Each row is where one point has got to under a steady rotation. How many steps took it there?
The counts run from 0 to 284.
[-14   7  24  15  52  40  26  -7  -3  22 -19  11 -18   5   3 -28  23   3
 -15  38  18  28 -14  11  16  18  -8   2 -25 -24   3  12] -> 217
[-14  -1  23  30  -2  24  -7  -3 -34  29 -18 -11 -27  18   2 -18  -3   6
  51  10 -17  34 -14  31  34  15 -29  26  14 -14 -27  12] -> 82
[-30  15   6  15  12  11 -21  -4 -26  38   6   6 -48 -15  25   0  10  -1
  19 -23   7  -6 -27  35  20 -11 -45  10  -5  -5  -7 -15] -> 24
[  3   9  37  19  36  23  -6 -19 -25   5 -19 -12 -42  33  20 -11   8  20
  37  13  -9  -9  14  25   9  20 -29  -7 -10   1 -33   5] -> 201
[-12 -18  40  42  12 -10  15  14  -6  26  11   5 -16  10  36  23  22   4
  12 -28 -46  -1  16  22 -21   8 -30 -10 -10 -15  20  13] -> 251
[-18  23   2 -14  41  31  32 -14   5 -23   4  10 -37   3 -18   2  -4 -32
  -5   7  17   4 -40   7  43 -10 -24  -5   8  -6  -1 -20] -> 27
[ -7 -17  32  35  10  -3   2  29   6   7   8 -35 -17  24 -29 -13   8 -28
  -8  28  22 -36 -27 -31  -6   7   7  15   3   6  21 -32] -> 168
[-18  -8  36  10  33  -2 -19   7  20  46  24 -26   6 -22   5   6  27 -35
  -7 -13 -22  31 -15 -20 -11   2 -15 -19 -30 -23  -7 -17] -> 114
[-32  -9  14  38   8  14   0  31  23   8   4  -1 -24 -12  -4   2  11 -22
  -7  30  19  29   4  26  35  -2 -55  34   6  16  13   8] -> 161
[-10  -9  31  15  34  26  32  17   2  25 -34  -1  -6  10  -4 -34  18   4
 -17  41  23  34 -16   8  19  11  -1  26 -20 -21  -2   2] -> 218
[ -9  -3   2   0  19  -2 -11  32 -11 -12 -39 -32 -31  33 -19  16 -21 -65
  11 -11 -16  -2 -19  -2  12  -8   8 -23   8  -5  11  -5] -> 72
[  0  10  31 -15  60   4 -11  -1  10  29  -2  -9 -27  -1   5 -22  -3  -4
   5   6 -36 -13  -4  11   8  38  14 -45 -16 -30  32  18] -> 245
[-31  28  -1 -14  17  23   1  10 -40  25  -2   5 -38  -1  -7 -28   7 -25
  11 -12  -5   3 -51  -3  26   5 -11 -17  18 -19  41  12] -> 273
[ -9 -13  18  27   2  20  21  17 -48   9 -18 -21 -16  54 -10 -14   2 -17
  40  -6 -15 -10 -25  -3  -9  12  10   4  22 -33  -7  -9] -> 140
[  2 -13  16 -12  36 -15 -27   7  33  25   0 -33  -8  -4 -31 -20 -14 -46
  18  -7 -25  -9 -37  -5  13  -3  10 -27 -13 -23   6 -24] -> 180
[-13  21  18   6  16  33 -10  -2  -1  19 -19  -9 -38  -7  19  13   0 -11
  20   3  23  49 -11  11  32  -7 -41  12 -26 -14 -30 -10] -> 269
[ 16  -1  48  -6  52  -4  13   7  41  -8 -21 -26 -30   1  -3  -9 -23  -2
  15  30 -12  -5   0  19  31  29  12  -7 -19 -14   5 -26] -> 122
[ -7  16  17  -1  38  -2  -6 -11  20  -4  49  -7 -35 -22  11  16   3 -13
  21 -14 -41 -22 -11  18  16  16 -28 -26  -1  -5  35  -7] -> 119
[-18 -26  15  56  -5  13   5  18   9  16  18   4  -6   6 -17  -1  24 -15
   5   7   0  -8 -16  37   4 -25 -46  31  24  14  13  -8] -> 37
[ 10 -32  29  11  43  -7  19   9  10  13 -35 -12   7  22 -11  -3   5 -37
  11   1 -45  30  -6  12  -5  -5  11 -27  -7 -28  -7   7] -> 4
[-11  10  31  24  25  17 -24   4   2  18  19 -22 -48  -3 -14 -18   9   8
  -1  42  11 -25   3   7  19  38 -25  -6   8  25  19  27] -> 229
[ -4  -1  28 -19  46 -13  -7  14  29   2  17 -28 -10  -2  -7   9  -3 -52
   0 -12 -17 -10 -30 -18  -4   5  21 -25 -17 -20  16 -37] -> 181
[-23  19  -2   8  26  27  17 -18 -23   9  29  17 -29  17  -1 -19  23  -7
   4 -20   1 -44 -44  13   9 -15 -25 -16  13   2  22 -23] -> 90
[-11  -7  42  22  13 -12  11  29   4   7  21 -19 -37   0  21  11  -6   7
  22  -3 -18 -43   3  11  -7  26  -3  10  -2 -12  44 -36] -> 184
[ -8   7  45  34  25  21   7  19   9   6  25 -30 -19   1  -3   0   9  -7
  -1  48  10  24  11 -28  12  44   1   9  -6  -6  15  15] -> 109
[ -7  -1  19  -2  35   9 -25   5   3  32 -32 -11 -30   3  17   5  -6 -15
   9  -3 -21  33  14  26  23   9 -32 -32 -13   1  -9  34] -> 69
[  0   2  34  19   7  15  17  29 -43   5 -29 -34 -33  53  -4  -6 -13 -14
  31  16   9  -3  -7 -16   8  22  19  13   1 -19  14  -6] -> 139
[-16   6  13 -13  37  29  33   7  -7  -2 -27   1 -22  23 -25 -29   3 -39
  -1  13  22   5 -57  -7  29   0  17  -3   2 -23  18 -19] -> 152
[-16 -24  48  52 -13 -10  -8  29  -4  38  25 -25   1   8   1   4  11 -10
  13   9 -10   8  -2 -21 -14  25  -2  22  -7 -17  18  -9] -> 235
[ -4  -1  43  38  34   9 -12 -10  13  25  43 -21  -3  -3   5  -3  33  20
  10  22  -2  -8   9   7 -11  16 -30   5 -32   0 -25 -12] -> 172
[ -9  -9  29  23  11  23  10  13 -31  32 -44 -27 -11  36  -1 -10  -1 -17
  22   6  10  32 -22  -9  -4 -10   2  11 -30 -30 -33 -20] -> 19
[ -3 -11  43  15  37  11  20  22  18  -4 -22 -18 -15   3  16  23   2 -17
   4  16 -15  37  35  20  18  22 -17   0 -16 -16   0  13] -> 189
[  9  -6  36   3  68   6  29 -21  24 -15  17  10 -10   9  11  20  18  -6
  12  -3 -43   4  14  29  -5  10 -19 -25 -16 -16  -8   7] -> 187
